(in the rows, 128 means zero)
The same turns and mirrors carry the whole set onto itself, and each row onto the other rows of its family. Which rows share a family with each named row? Give them in list order.
These 18 rows form 3 families of 6 rows each.
Kor: [170 114  87 163 157 148 149 146 139 113 118 115 142 133  97 129 111 157
 126  90]
Nal: [139 104 107 146 161 159 139 124 135 115 113 123 141 106  93  94 104 114
 108  93]
mon: [183  99 112 124  99 156 109 118 122 110  98 135 136 120  87 105 113 101
 118 124]
Datag: [145  99 118 170 103 144 132 121 132 145 133 128 116 133  66 121 108 115
 104 105]
pepip: [145 105 132 168 102 145 125 128 141 139 130 123 123 132  58 117 124 113
 111 100]
nalo: [170 117  98 157 112 167 135 112 146 104  95 114 169 129 110 153 134 127
 129 129]
bos: [174 112 111 138 104 160 109 117 110 107 101 146 147 119  89  99 125 102
 118 129]
kef: [176 116 113 161 117 174 128 129 138 101  98 113 169 129 101 153 141 119
 120 136]
Bupa: [171 102 115 131 100 152 106 113 122 106 101 140 145 115  84 118 126  94
 120 129]
Fum: [152 119 105 147 112 144 137 171 147 156 111 126 154 145  95 144 126 115
 129 100]
Dov: [177 117  92 163 151 152 145 145 122 110 118 120 152 142 102 115 119 161
 123  96]
Zile: [174 113  90 161 149 147 151 146 123 104 129 122 141 145 101 134 106 154
 129 100]
moza: [161 123 106 151  95 143 135 168 146 152 124 117 146 146  94 143 124 117
 129 116]
kupul: [144 103  97 143 158 153 134 109 139 119 123 113 144 102  91  94 107 114
 119 106]
pulen: [154 107 100 156 160 156 132 113 133 106 122 119 139 104  97  92 101 118
 108 105]
Tulup: [177 114 103 146 118 167 134 120 129 104  90 115 169 128 114 149 135 126
 118 137]
Rorel: [166 122 108 143 103 131 137 167 147 152 112 111 155 140 104 143 117 117
 123 107]
lopu: [141 102 122 154 101 141 134 129 140 147 133 125 120 139  70 111 113 115
 108  93]

Same family as kef: Nal, pepip, bos, Fum, Dov
Same family as Bupa: Kor, moza, pulen, Tulup, lopu

The same turns and mirrors carry the whole set onto itself, and each row onto the other rows of its family. Which rows share a family with each named row? Give them in list order.
These 16 rows form 4 families of 4 rows each.
Keni: [122 109 146 117 118 131 156 142  95 145 120 139 132 156 176  99 111 151
 117 118 135 119 135 124 117 146 164 120  99  91 137 116 132 113]
Tigu: [141 110 122 129  96 108 126 153 104 123 105 111 100 135 155 141 116 144
 105 102 123 130  91 125 137 151 160 128 126  72 137 118 116 160]
vokin: [143 102 139 138 158 123 122 109 134 111 110 157 119 103 142 101 108 155
 100 123 116  99 125 145  78 137 145 139 140 122 112 128 131 122]
Teb: [103 113 125 163 116 107 111 111 109 126 116 133 136 120 123 142 135 120
  88 143 129 106 104 157 121 145 140 157 121 106 102 143 116 129]
Sefot: [131 112 138 128 109 123 159 147  93 146 123 134 135 138 174  98 124 135
 122 116 117 113 130 105 127 132 154 122 109  89 147 103 116 118]
ziz: [155 108 137 136 144 124 121 108 134 108 105 156 115 103 141 112 107 145
 114 130 134  97 125 147  79 131 138 140 148 119 107 127 118 129]
sokon: [139 114 121 132  97 106 131 150 109 113 101 108 110 144 154 134 108 147
 105 103 119 139  93 119 139 150 161 133 124  81 139 112 110 151]
dip: [123 119 122 164 116 105 121 110 101 130 124 129 138 119 124 136 127 122
  91 140 143  96 107 148 118 142 130 156 120 105  89 143 114 124]
noz: [138 113 127 124  99 116 120 153 107 114 105 108 104 148 151 136 106 161
 106  99 123 127 103 125 129 164 172 132 118  78 136 118 119 155]
bib: [133 116 144 111 121 127 165 152 101 146 124 138 135 139 174  92 111 143
 118 108 133 114 136 113 121 140 157 125 113  98 138 112 127 110]
tak: [132  97 140 134 149 118 108 104 130  95 110 162 128 104 140 123 118 148
  92 123 111 108 127 147  88 143 147 143 150 120 112 129 128 125]
rute: [113 115 121 153 114 104 116 111 105 130 114 131 144 124 122 138 127 123
  75 138 129 104  98 156 121 144 144 167 122 104  95 140 123 131]
Tugot: [145 117 130 123 103 108 140 154 110 124 110 101 104 132 153 122 108 137
 114 106 122 126  98 117 135 143 171 127 136  77 143 105 119 159]
zuda: [102 121 133 149 132 108 117 108 109 125 122 139 137 118 124 132 131 123
  72 131 132 106 108 164 123 141 145 157 130 106 100 147 134 115]
vutuf: [140  99 147 131 161 125 119 113 134 113 110 154 115 102 141 112 115 142
 108 128 124  95 136 145  82 139 147 142 148 115 109 131 134 124]
bov: [131 108 148 119 117 124 153 144 105 148 129 143 137 139 186  93 114 140
 122 118 135 107 133 113 120 140 162 116 112  94 143 117 125 116]

Same family as bov: Tigu, vokin, rute
Same family as tak: Sefot, Tugot, zuda
Same family as vutuf: Teb, sokon, bib

The same turns and mirrors carry the whole set onto itself, and each row onto the other rows of its family. Which rows share a family with each named row? Give them in list order.
These 20 rows form 4 families of 5 rows each.
fomu: [128 143 123 145 144 105 133 139 129 115 114 122 144  91 128 156 102 109
 128 121 134 120  98 126 129 119 104 155 148 117 129 137 134 135 159]
gado: [132 112 140 124 125 144 144 124 136 139 129 126 109 153 145 100  93 146
 126 123 132  92 139 135 118 105 153 117 113 124 123 133 133 139 115]
zupof: [107 128 123 132 157 101 144 136 132  99 123 124 139  92 123 160 128 113
 127 137 117 130 103 141 134 129 113 135 130 121 127 143 138 130 167]
Makeg: [143 130  92 125 119 124 125 108 106 136 165 126 140 131 158 113 114 133
 138 102 101  97 129 143 121 135 146 131 121 145 122 121 125 131 114]
bufi: [129 124 104 141 122 130  98 121 108 117 132 127 145  92 135 134 138 132
 128  93 103 115 107 149 138 133  95 134 134 112 127 107 134 134 124]
vaba: [157 118  93 118 111 135 118 107 100 126 141 117 127 138 159 113 128 150
 130 107 116 118 129 139 128 129 153 127 127 149 115 122 139 136 109]
Maza: [113 110 100 134 136 131 116 132 122 103 135 127 148  96 146 142 150 134
 117 110 105 119 106 165 147 143 117 124 121 120 106 118 140 129 134]
nepof: [126 132 129 120 136 139 141 136 120 124 130 143 117 148 134  95  84 144
 146 118 138 101 149 143 121  97 144 134 118 129 127 133 115 126 107]
mokav: [113 131 133 122 155  97 154 112 150 105 115 131 102 117  96 135 115 130
 142 146 138 139 138 143 123  99 132 127 128 131 138 139 134 129 142]
ras: [134 128 135 144 143 109 148 112 155 128 102 106  92 131 113 124 103 125
 130 136 148 127 133 137 122  90 131 119 138 129 143 138 119 134 132]
vasa: [130 109  88 115 123 135 132 111 128 124 157 129 135 122 154 120 128 144
 127 119 111 103 132 160 129 129 159 119 116 145 100 123 148 137 112]
Dugu: [109 108 118 140 124 118 101 129 107 121 131 110 144 109 147 147 149 121
 111  99 114 114 104 146 141 132 101 127 123 116 134 114 128 117 144]
fon: [134 140 118 138 149 110 132 145 100 119 115 113 127  99 129 161 124 113
 115 135 123 141 100 125 134 119 106 143 145 128 134 150 140 139 160]
karu: [115 114 126 108 131 124 148 119 142 114 131 136 117 134 121 111  90 149
 143 133 138 102 148 146 124  97 163 117 110 138 116 132 142 133 112]
bok: [114 126 124 139 142 105 135 137 123 126 113 102 130  93 125 156 118 103
 123 134 132 124 108 120 122 103 105 127 145 121 149 145 130 134 163]
pumeb: [138 106 100 117 115 139 122 116 113 137 156 116 132 142 174 116 139 140
 116 110 111 105 122 146 123 136 144 133 128 134 127 119 132 126 125]
nitef: [137 126 137 120 127 129 143 129 107 129 121 134 108 146 129 107  84 145
 144 123 133 108 142 120 117 102 157 118 107 137 126 144 142 142 116]
Dif: [133 153 131 143 155 109 148 109 142 135 115 135  94 130 105 130 109 118
 134 133 150 135 138 141 115  99 115 147 136 129 131 139 124 133 133]
Mog: [137 141 138 145 152  96 141 124 123 113  97 120  87 132 106 132 105 132
 134 127 146 147 129 137 133  98 128 133 127 133 142 142 123 128 135]
Vegun: [133 120 120 139 121 127  98 130  90 115 123 118 146 109 146 145 134 132
 110  94 112 117 101 142 154 136 108 128 116 123 105 119 139 132 130]

Same family as Makeg: fomu, bufi, nepof, Dif
Same family as ras: gado, Dugu, bok, pumeb

The same turns and mirrors carry the whole set onto itself, and each row onto the other rows of its family. Which rows share a family with each named row? Give them in list order.
These 40 rows form 5 families of 8 rows each.
genon: [123 109  84 140 124 138 110 116 139 127 130]
Rol: [163 116 115  95 134 138 108 162 116 159 146]
Rusu: [162 130 125 104 128 137 107 143 108 165 159]
zogal: [140 103  85 150 127 145  99 103 129 132 130]
fusu: [155 105  72 144 133 145  96 122 131 134 121]
zaf: [159 132 125 102 129 138 106 143 109 166 157]
ved: [122 110  80 137 126 139 106 118 142 128 128]
Fufe: [134 117  98 149 126 149 107 102 127 139 115]
Zat: [160 111 128 107 125 141 117 156 108 158 150]
nuvi: [159 115 125 104 133 143  98 134  96 164 162]
Debeg: [146 122 136 101 127 141 117 146 110 161 142]
Supu: [145 104  77 145 131 144  95 108 132 133 128]
Til: [153 124 127  99 135 143  96 130 101 168 156]
kegiz: [163 129 122 102 130 137 105 145 109 164 159]
bonon: [150 129 123  91 136 139 109 151 118 164 137]
vut: [144 118 128 101 138 139 107 151 101 163 147]
tavom: [127 119  81 127 118 139 104 122 143 132 112]
Pobem: [146 120 124  98 141 138 104 154 103 165 145]
Fozof: [142 110  86 145 122 141  94 115 132 122 116]
kotof: [140 123  80 137 137 145  95 110 136 141 111]
puna: [156 124 118  93 139 141  92 135 103 168 155]
bor: [162 109 127 105 119 143 101 136 104 157 167]
Rer: [124 112  94 137 109 142 113 116 135 130 117]
lubiz: [164 117 117  99 138 142  94 138 100 164 161]
Vibo: [149 115 121  99 141 138 103 156 101 162 148]
rus: [146 125 134  98 123 142 101 125 108 164 155]
koze: [128 107  77 139 126 138 106 120 141 127 131]
Ziso: [134 111  87 146 129 145  99  99 132 136 124]
Fil: [140 107  72 132 117 138 103 131 141 126 120]
Lov: [162 132 122  99 130 137 104 144 110 166 156]
fonet: [149 100  90 156 122 148 107 113 123 132 125]
febe: [148 114 126 103 137 140 105 155  99 162 149]
padov: [140 113  85 143 123 141  93 114 133 123 115]
Kesuk: [138 112  78 142 134 143  93 103 135 137 123]
zomir: [138 112  88 144 121 142  95 113 133 124 115]
Vilem: [137 100  85 142 107 141 112 127 132 124 125]
satol: [127 105  81 142 123 139 109 119 138 126 133]
fal: [168 115 109  94 129 140  90 144 113 159 163]
tora: [141 110  88 146 120 142  96 114 131 122 116]
niz: [153 131 117  86 134 141  90 135 117 166 150]

Same family as Vilem: Rol, Zat, Debeg, bonon, tavom, Rer, Fil
Same family as tora: Rusu, zaf, kegiz, Fozof, Lov, padov, zomir
Same family as Ziso: zogal, nuvi, Supu, Til, puna, lubiz, Kesuk

The same turns and mirrors carry the whole set onto itself, and each row onto the other rows of its family. Which rows share a family with each named row? Give them in list order.
These 40 rows form 10 families of 4 rows each.
Sov: [117 103 125 127 116 113 109 146 113 141]
pavek: [129 165 139 129 133  99 137 120 117 120]
Vas: [150 122 127 140 143 116 132 112 102 164]
salo: [128 162 136 143 120  94 139 127 127 124]
bapi: [153 110 111 132 144 118 141 112 101 133]
gofu: [147 106 123 156 127 119 116 108 100 143]
Medor: [154 113 122 136 123 110 128 100  96 147]
Vapa: [143 148 140 133 104  95 138 110 133 122]
dabu: [133 107 123 134 118 108 117 154 138 130]
bev: [144 104 118 131 129 117 119 105  98 148]
Duvut: [160 109 122 149 130 130 128 110 109 152]
nanip: [124 162 148 139 137  95 135 118 129 130]
Fita: [130 101 123 133 113  99 115 141 111 142]
rogul: [144 159 138 139 123  90 128 119 122 121]
suni: [110 116 125 122 112 103 124 140 104 130]
gep: [136 116 129 137 141 114 139  89  97 137]
banin: [117 112 138 129 111 108 111 150 121 123]
kovof: [116 136 152 124 123 143 135 118 144 151]
roza: [123 112 153 123 141 150 137 122 139 140]
tege: [118 140 152 125 145 136 138 121 154 129]
Nad: [112 109 123 123 110 120 117 145 116 127]
Gomif: [123 133 151 127 148 146 141 110 141 128]
fira: [138 158 145 139 125  99 141 129 143 117]
pef: [126 141 134 128 135 147 132 115 153 122]
vutoz: [156 123 125 133 142 122 137  95 108 152]
Viz: [139 156 152 142 129 109 139 111 143 118]
dakiz: [111 124 143 136 150 144 123 120 141 147]
pidid: [155 123 123 151 131 115 136 102 102 153]
gigus: [136 125 150 123 129 147 132 115 152 129]
Mor: [140 120 154 132 135 149 137 128 145 135]
gek: [125 127 144 119 124 150 137 119 145 121]
lapil: [127 112 135 118 102 117 111 139 111 121]
tos: [132 161 143 154 137  99 141 123 126 135]
libir: [124 154 155 148 127 105 152 118 137 128]
Seda: [121 106 111 119 112 105 128 135 111 141]
mupa: [128 102 130 140 125 106 128 150 107 116]
morub: [129 121 143 133 135 158 138 113 142 133]
Kuro: [159 110 125 146 141 112 125 112 108 155]
Tema: [136 167 144 144 113 110 122 111 132 135]
pom: [117 105 128 115 113 107 119 135 108 122]

Same family as Tema: bapi, kovof, mupa
Same family as pom: nanip, gigus, Kuro
Same family as pidid: salo, Nad, morub
Same family as Sov: Medor, Gomif, fira
Same family as pef: gofu, libir, Seda
Same family as gek: Duvut, suni, tos
Same family as roza: rogul, banin, vutoz

The same turns and mirrors carry the whole set onto itself, and each row onto the other rows of its family. Which rows share a family with each named row? Give them in list order.
These 28 rows form 7 families of 4 rows each.
lis: [167 155 163 149 125 118 141 140 155 124]
zif: [163 144 163 157 132 113 135 146 142  98]
suke: [159 119 141 119 134 110 114 144 138 101]
fuvod: [160 144 138 143  96 136 132 150 123 131]
nuru: [147 126 133  98 147 130 129 145 141 129]
gerez: [131 151 149 153  92 147 145 143 128 112]
kugaz: [164 164 160 132 136 115 151 133 146 113]
Vofe: [130 113 139 132 116 150 134 166 128  99]
sidep: [143 125 150 105 150 120 139 144 146  92]
pebu: [114 119 129 113 114 141 131 135 133  97]
mene: [151 125 141 110 147 119 127 132 159 110]
bol: [126 124 140 106 103 140 136 151 119  96]
rab: [160 150 158 136 144 132 144 161 148 133]
kab: [147 173 137 143 103 137 145 127 136 125]
muvi: [126 135 128 103 105 160 137 139 131 103]
zuped: [131 135 125 114  94 148 123 148 127 112]
geze: [154 157 153 138 151 127 146 136 164 109]
Pon: [133 130 123 124 111 123 122 125 116  94]
Morap: [140 120 145 110 140 137 125 159 156  97]
Devun: [143 169 148 139 101 157 155 138 134 113]
Dipul: [169 161 161 133 138 136 148 144 162 115]
kel: [166 155 131 139 139 118 146 120 142 128]
Nev: [148 164 147 136  91 134 150 138 117 117]
Saz: [131 158 149 151 121 150 157 148 124 125]
Tuvi: [137 152 143 159 111 127 141 129 120  95]
Netu: [154 130 142  93 141 141 131 142 158 108]
rase: [134 123 135 130 160 132 143 133 144  98]
nune: [116 137 123 116 123 151 143 136 121 119]

Same family as Morap: kab, zuped, geze
Same family as rase: fuvod, Vofe, kel
Same family as Tuvi: zif, suke, Pon
Same family as pebu: lis, gerez, mene
Same family as Saz: nuru, rab, nune

